Named turns come first, each shown by rows before and after it. Which turns, in which order, take the first row of each pair that follows to the second? Write the first one first, as in the answered first pair.
turn Lufe:
[ 30 -33 -19   6   1   7  11  17 -32 -30 -19 -26   8  -4   4  46   9  -2
 -49 -13  11  11   6 -11 -11  -3   1 -17  27   0 -34   3 -18  -4 -17  -7
 -23] => [ 23 -47 -32   4  -3  29   7  -2 -21 -22  -3 -39   6  -4  12  35   4   7
 -50 -17  -9   8   5 -20 -19   6   2 -20  32   8 -25   4 -13  -4  -6   4
   0]
[ -2  14  22 -14   4   5  29  36 -23 -56 -27   2  11  37   9  24 -17  16
 -14  20   0  -6  -7  -3  25 -19  10  -2  22 -30   8  11  -2   2 -22 -10
 -37] => [ -4  -7  18 -29   0  29  26  28 -21 -53 -22 -11  11  42  10  24 -17  14
 -25  15 -12  -3  -7 -13  11  -5   6  -4  28 -23   5  16  -5   7 -21 -12
 -30]
[-15  11 -14   7   1   6   7 -26  -7   9   6  15 -11   6 -21 -34  10  26
  13 -12  44  -8   1  24   9   6 -40  -8   4  -9  -2  16  31  -8 -14   1
 -45] => [-15   5 -13   1   1  12  10 -24 -10  11   1  13  -7  10 -21 -31  14  22
   6 -12  43  -6  -3  22   8   9 -43 -12   6  -3  -7  22  23  -8 -18   2
 -47]
[-20 -67 -15 -33 -16  56  10 -28 -11  -7  10 -40  -7   6   3  -7   2 -29
 -39 -29 -18  20  24 -33 -19  23  -7 -15  -5  46 -26  20 -15  11  -2   1
  28] => [-20 -41 -28  -5 -10  47   3 -52  14  12  34 -44  -9  -5  19 -17 -11  -8
 -10 -18 -32   6  26 -36 -13  22  10 -21   0  43   9   1   3   6  17  18
  58]
turn gutoz:
[-12   0 -21 -17  15  -3  -3  14  41   9   6  23 -10  17   5  -1  14   8
  18  13 -32 -11   8  13   9   7 -19  21 -11  -7 -10  34  13  14  -6 -33
  -7] => [ -8  18 -16  -2  13 -17  -5  16  45  12   4  25  -3   9   4  -3   7   8
  25  19 -30 -16   8  18  17   1 -10  25 -15  -8  -4  26  20  12   0 -24
 -10]
[ 11   2   5   2  12   0  -5  -1   3   4 -28   9   0  -1   2 -14 -12  15
  27  20   0   2  -5   2  -2 -16  -9   1 -16 -10   5  -6   9   4 -20 -12
  -5] => [ 11   4  -1   3  10   9  -8 -12   6   3 -19   2   0   1   2 -13 -14  20
  32  20  -7   1  -6  -1  -5 -15  -2  -1  -6  -7  12 -16  15   7 -14   3
   6]
[ -9   8  12   5  10   5   1 -13   6  11  16   2   2   6  -2   1   4   0
  -7   2  12 -11  23  25   6   9  -5   3 -19   8   8 -12  12  -6   9  13
  -4] => [-12  -1  10   1   8  19   0 -18   6  14  17  -8  -3   8  -4   3   4   1
 -10  -1   8 -13  22  19   0  14  -4   1 -18  11   3 -12   9  -4   8  15
  -1]
[-13   3  -2  24  17 -26  29 -21 -29  -8  18  -9   6 -13  13 -15  21 -39
  18  15  17   5  32  28 -21 -33   3  14 -33  36   5  12  -8  -4  -7  10
 -30] => [-11  11  -8  35  18 -18  26 -38 -23   3  34 -20   7 -12  21 -15   7 -26
  21  23  13   1  29  20 -19 -30  17   4 -27  35  17  -4   2 -15   8  27
 -15]
turn ris:
[  6   0   3  10  10 -43  -5  11  22  12   0 -13   3  17  -9  -6   5  -3
   8   0   5 -12  26  -6   6 -16  -6  58 -15  -4 -20  19 -20  -7 -22 -21
   8] => [  4   4   5  21   9 -49  -3   4   8   9   2 -29   4  11  -8  -4  -6  -9
   4 -11  19  -8  27 -10   5 -20   5  44 -17   0 -19   7 -24 -14 -25  -7
  20]
[  5  -1   3   7 -12  18  -3  43 -15 -13  -3  24   9  22 -12  15   2   8
  -7   6   5   2 -38   5  11   2 -23   0  14   0   0  13  13  -6  -5 -14
 -26] => [  1  17  -6  20  -2  -4  -5  41  -8  -8   0  32   6  17  -7  11   1  11
  12  14   2 -11 -33  12  14  -6 -18   7   2  -6   5  17  18  -6  -1 -23
 -21]
[ -5 -24  -9 -56   1  31 -11  16  31  13   4   1 -14   9   7 -12  31  -5
   6   6 -49  -3  -9 -15  -8  24 -18  15 -13   9   9  25  12  10   5 -14
 -19] => [ -2  12 -14 -23  16 -17  -8   4  43  24  14   6 -15  -5  17 -22  21   0
  43   9 -41 -12   3  -7   7  11  -5  22 -38   3  33  16  25   7  12  -9
   1]
[ 10  13  -9   6   2   1  -2   5  29  14  15   8  -7   3   8  -1  -5  13
  23   7  -7 -16 -11  11   4  -7  -1  14  -9  -4   8 -13   4   5  15  -7
   8] => [ 14  16   0  21   0  -3   6  -5  18   6  18  -2  -5  -8   9   0 -12   3
  12  -2   8 -14  -3   9   0 -11  12  -1 -13   0   7 -27  -2   1  12   5
  17]
turn vopu:
[  0 -25  -2 -19  -3  47   7   1   3  -4  -2   0  10  12 -10  29  -3   2
 -13  10   0  -1 -35  -8  -5  21   3  -1  32  11  -6  -2   3   8   0 -18
  -4] => [  2 -10  -9 -12   0  34   0   0  22   6   6  18  11  11 -13  21   0  13
   9  27 -14  -6 -32   2   6  14   1  11  31  -1   8   1  12  12  12 -25
  -7]
[ -1 -22  26 -23 -16 -16 -16  21 -22 -18 -15  12   5   8 -32   1  25  -9
   5   7  -3   2 -17   7  -6  10 -34  16  -2 -10  -7  20   6   3  -2 -26
 -42] => [ -3   6  11   1  -5 -32 -23   2  11   0   6  28   6   5 -17 -18  12  10
  40  21 -21 -10  -1  19   0   8 -22  29 -11 -13  25  16  20   6  18 -18
 -18]
[ -2  18  15 -11   4   2  -9  17  10  -3 -10  25   7   7 -12  12  -9   6
   2  16   1   5 -26   5  10 -13  -7  17  10 -18   2  -4   6  -9 -16  -4
 -25] => [ -4  29   2   6   9  -4 -12  -5  24   6  10  16  -2  -1   2   1 -14  13
  18  14  -1  -2 -15   3  14 -14   5  14  -3 -12  22 -13  15  -9  -6   6
   0]
[ -4   5   3 -13  -7  -7  -3 -10 -16   6 -14  -8  -6  12   0  12  10  -2
 -14  -5  19  16   4   5  -4  -8  -3  20  -2   4  -6  19  -1   2   5  19
 -11] => [ -1  11  -1 -14  -6 -11  -6  -4  -7  10 -12   3  -6  11  -2   9  11   8
  -4   0  12   8   1  16  -4 -12  -9  29  -3  -4  -6  24   4   2  10  16
 -14]
Now pairs of rows:
Each pair is 2 to 3 turns apart.
[  2   3  -1 -18  -7  -4   1  29  13  -5  -7  27  -4   6 -18  -5  18   0
   6   3 -17   0  -3   0  -1  -8 -25  36  -3 -12 -11  21   5   6  -4 -25
 -23] => [ -2  -3   7 -22  -9 -14   5  24  -2 -12  -4  18  -3   4 -17  -8  19  -9
   4  -6  -6   8   9  -1  -4  -6 -30  30 -20  -8 -22  25 -10   5 -12 -27
 -21]
ris, Lufe, Lufe
[  5  -1   9 -22  -7   2  13  17 -45 -16  -9 -11  17 -15  -3  -6  10 -21
 -25  -5  16   2  21   6  -1   0  11  -6  -5   8 -17   8 -13   8 -41  36
 -19] => [ -2 -16  -7 -27  -8  32   5  -8 -26   3  14 -23  13 -11   7 -14  -1 -14
 -25  -5 -10   0  18  -1  -3  18  15  -8   4  24  -3   8  -2  11 -22  47
   2]
Lufe, Lufe
[ 23  52  38  26   4 -20  10  20 -16 -20 -24   2   3 -20   9  28 -12  18
 -17  11  50  -6 -20  10   9 -19  34  10  22 -27   2 -59 -21 -27 -20  29
 -26] => [ 15  17  27 -30  -2  28   1  41  -7 -26 -33  29   2   6   0  36   8  18
 -33  23  11  -2 -42   3  -2  -2   0  27  52 -27 -23 -26 -16  -9 -19   0
 -59]
ris, ris
[-23 -15  -6 -21  15 -23  -1   3   0   5  -5   1 -13  17   7 -14  23  -6
  -6 -15 -26  -1  35   4  16   8 -20  15 -45  19  -9  34 -17  22  -5 -30
  -4] => [-15  10 -20  20  16 -29  -4 -33  16  20  25 -13  -9   2  19 -18  -1   9
  12  -7 -17 -11  34  -1  22  10  14   6 -45  21  24   9  -6  13  15   5
  31]
ris, gutoz, gutoz
[ -9  10  15  15  52 -15  -6 -35  -2   7  -8  13  25  -3 -11  13  33 -24
  24   6  29  41   7   9   0  22   3  -8 -64  10 -17  35  -1  29 -29 -27
  -3] => [  0  -2   1  25  43  28  -7 -76  -2  12  12 -20  31 -11  -4  25   4 -16
   6   3  28  40  -8 -14 -15  38  26 -35 -27  27  -6   5   4  24  -4   7
  22]
gutoz, gutoz, ris
[-32 -24  -8 -42  19  20 -10  11   2   4  -5  17  -8   8 -12  -4  15   8
 -25   7 -31 -17   4 -12 -22   9 -10  29  -2  22  -4  32  13  11  -7 -30
 -14] => [-22  28  11  18  32 -58  -2   6 -14   6  -5  12  -3 -20  -4 -15   5   0
   6   3  15 -15  28   7  -6 -18  15  17 -43   5  14   7   9  -4 -14 -11
   3]
ris, ris, Lufe
[ 10  -5  -2   5 -20  41  -5 -34  -8  10  26 -45  16 -13  16   8 -32   6
 -20 -13   3   8  -6 -18 -12   9  18 -29  23  21   7 -27   5 -14  13  45
  50] => [  9   9 -21 -10  -5  31 -23 -18  39  27  31   5  14   4  17  -4 -22  37
  21  20 -45 -12 -20  -3   2   9  -8   8  32   7  18   2  31   1  31  13
  33]
ris, ris, Lufe
[ 18 -32 -34 -15   6  26 -18 -18  22  15  31  -2  19  14  21 -30 -15  42
 -10 -22 -42   2   5  -2 -10  42  -3   5  29   4  16  17   3  19   8   8
  29] => [ 29   0 -24  27   8 -11 -13 -33  10  21  36 -16  24  -4  30 -26 -30  42
   1 -26  -5  -7  16  -1  -2  24  28  -9  23  -3  28 -13   3   3  10  38
  44]
Lufe, ris
[-20  -9  -8   9  17   5  -9  20  -7 -37 -37  49 -31   5 -24   9  15   6
   1   5 -12  19  -4   2  22 -24 -22  19  19 -40 -16  27  16   3 -26 -33
 -53] => [ -8  16  10  44  14 -11   1  13 -33 -42 -40  28 -26 -14 -21  20  -5   2
  -7  -5  29  21 -10   4  23 -31   1  -5  21 -50  -8 -10   8 -17 -32  -9
 -48]
gutoz, ris, Lufe
[-14   1  19   3 -11  67  -9 -38 -29  37 -17 -53   3 -27  13 -20   5  -2
 -16 -12  31  57  30 -28 -21  19  22 -30  -5  20   7 -10 -24   0 -13  33
   1] => [-17 -15   9 -16 -16  95 -17 -34 -15  36 -15 -36   7 -10   9 -13  11   9
 -21  -4   8  51  21 -33 -23  31   6 -21  14  26   1   1 -17   8  -3  25
 -10]
Lufe, ris
[ 10  32 -19 -17  13   4  12  14  17   6  -5  26   2  18   3  10  -5  22
   7  28  -9 -16 -39  12  22  -2   2  22  32 -10  21 -20  25 -15   5   6
  -2] => [ 17  41   1  -2  13 -19  20  24  -7  -1 -20  23   0   9  -1  12  -5  12
   3  20  24  -6 -31  12  29 -14  13  11  20 -14  12 -30  18 -21  -9   8
  -4]
ris, Lufe
[ 18  22  26   1   1 -41   3  29  -1 -15 -34  39   2  -1 -19  -3  20   1
   2  15  10   4  31  15  18 -23  -5  24 -10 -30  -2  -3  -9   0 -23 -42
 -14] => [ 11  24  10  -3   8 -38  -3  16  28   4 -15  46  -6   0 -12 -17  19  14
  23  21 -20  -4  30  19  21 -12 -13  36 -15 -27  16   8   3  14 -12 -44
   4]
Lufe, vopu
[ -3   6 -31   4  -1  42  -6 -29  19  29  22  -8  -1   8   0 -23 -24  19
  41  11 -60 -23  10  26  -3  27  -2  10  27  -7  33  17  21  15  30   4
  20] => [  9  53   1  38   8 -29   4  12   1  19 -11  15   6  -5 -11 -13 -15  18
  55  19 -17 -27  15  54  13  -6   3  24   5 -39  27   7  16  -4  10  -2
  -9]
Lufe, Lufe
[-12  22  33 -28  -1 -11  -1  14   1   6   4  12  13  29   3 -65  44 -32
  -1 -15 -49  27  57  29  -4  14 -35  61   6  -8 -22  52   9  20  13 -53
 -23] => [-19  15  15 -29   6  13 -13  -8  19  20  27   1  10  27   5 -73  33 -25
   5 -16 -73  27  58  24  -9  29 -28  54  12   3  -7  52  15  21  30 -42
   3]
Lufe, Lufe
[  2  -5 -10  33   1  -6  26 -27 -11  14  -2 -13 -11   2   9  -4 -20  -1
  18  -9  -6  23  18  22   1 -16  -7 -18 -17  11  -4 -12 -21 -41  11  -1
  57] => [  2 -28 -23   0  -6  35  16 -26  -1  14   1 -10 -14  18   9   3 -22   9
   1  -5 -33  21   2  13  -5   1 -16 -14   9  16  -7   2 -19 -32  21  -8
  51]
ris, ris, Lufe
[-11  -9 -15  20   7 -17   2 -17 -15 -31  16 -27  -9 -35   8   4  -1  12
  -9 -39   1  21  19 -24  -6  11  14 -30   6  -4 -13 -13   0   8   5   6
  22] => [-15 -17 -37 -10  11   9 -14 -13  14 -19  16  -1  -8 -23   8   5  11  31
   5 -24 -42  11   3 -21  -5  25  -2  -5  20  -3  -6   8  17  22  19 -15
  12]
ris, ris, Lufe
[-13  10 -18  21   1   5 -10 -16   6  14  12 -29   5 -18  13 -34   0   2
  21   5 -29   7   9 -19  15  -1  16  -9 -11  19   7 -31  10  -9  -2  10
  26] => [-20 -18 -23 -18  -2  41 -13  -1   8  10  -1 -22   4  -1   5 -26   9   6
  -2   8 -55  16  -2 -25   1  10  -9   5  10  17  -8 -10  10  -1  -3  -4
   4]
ris, ris, ris
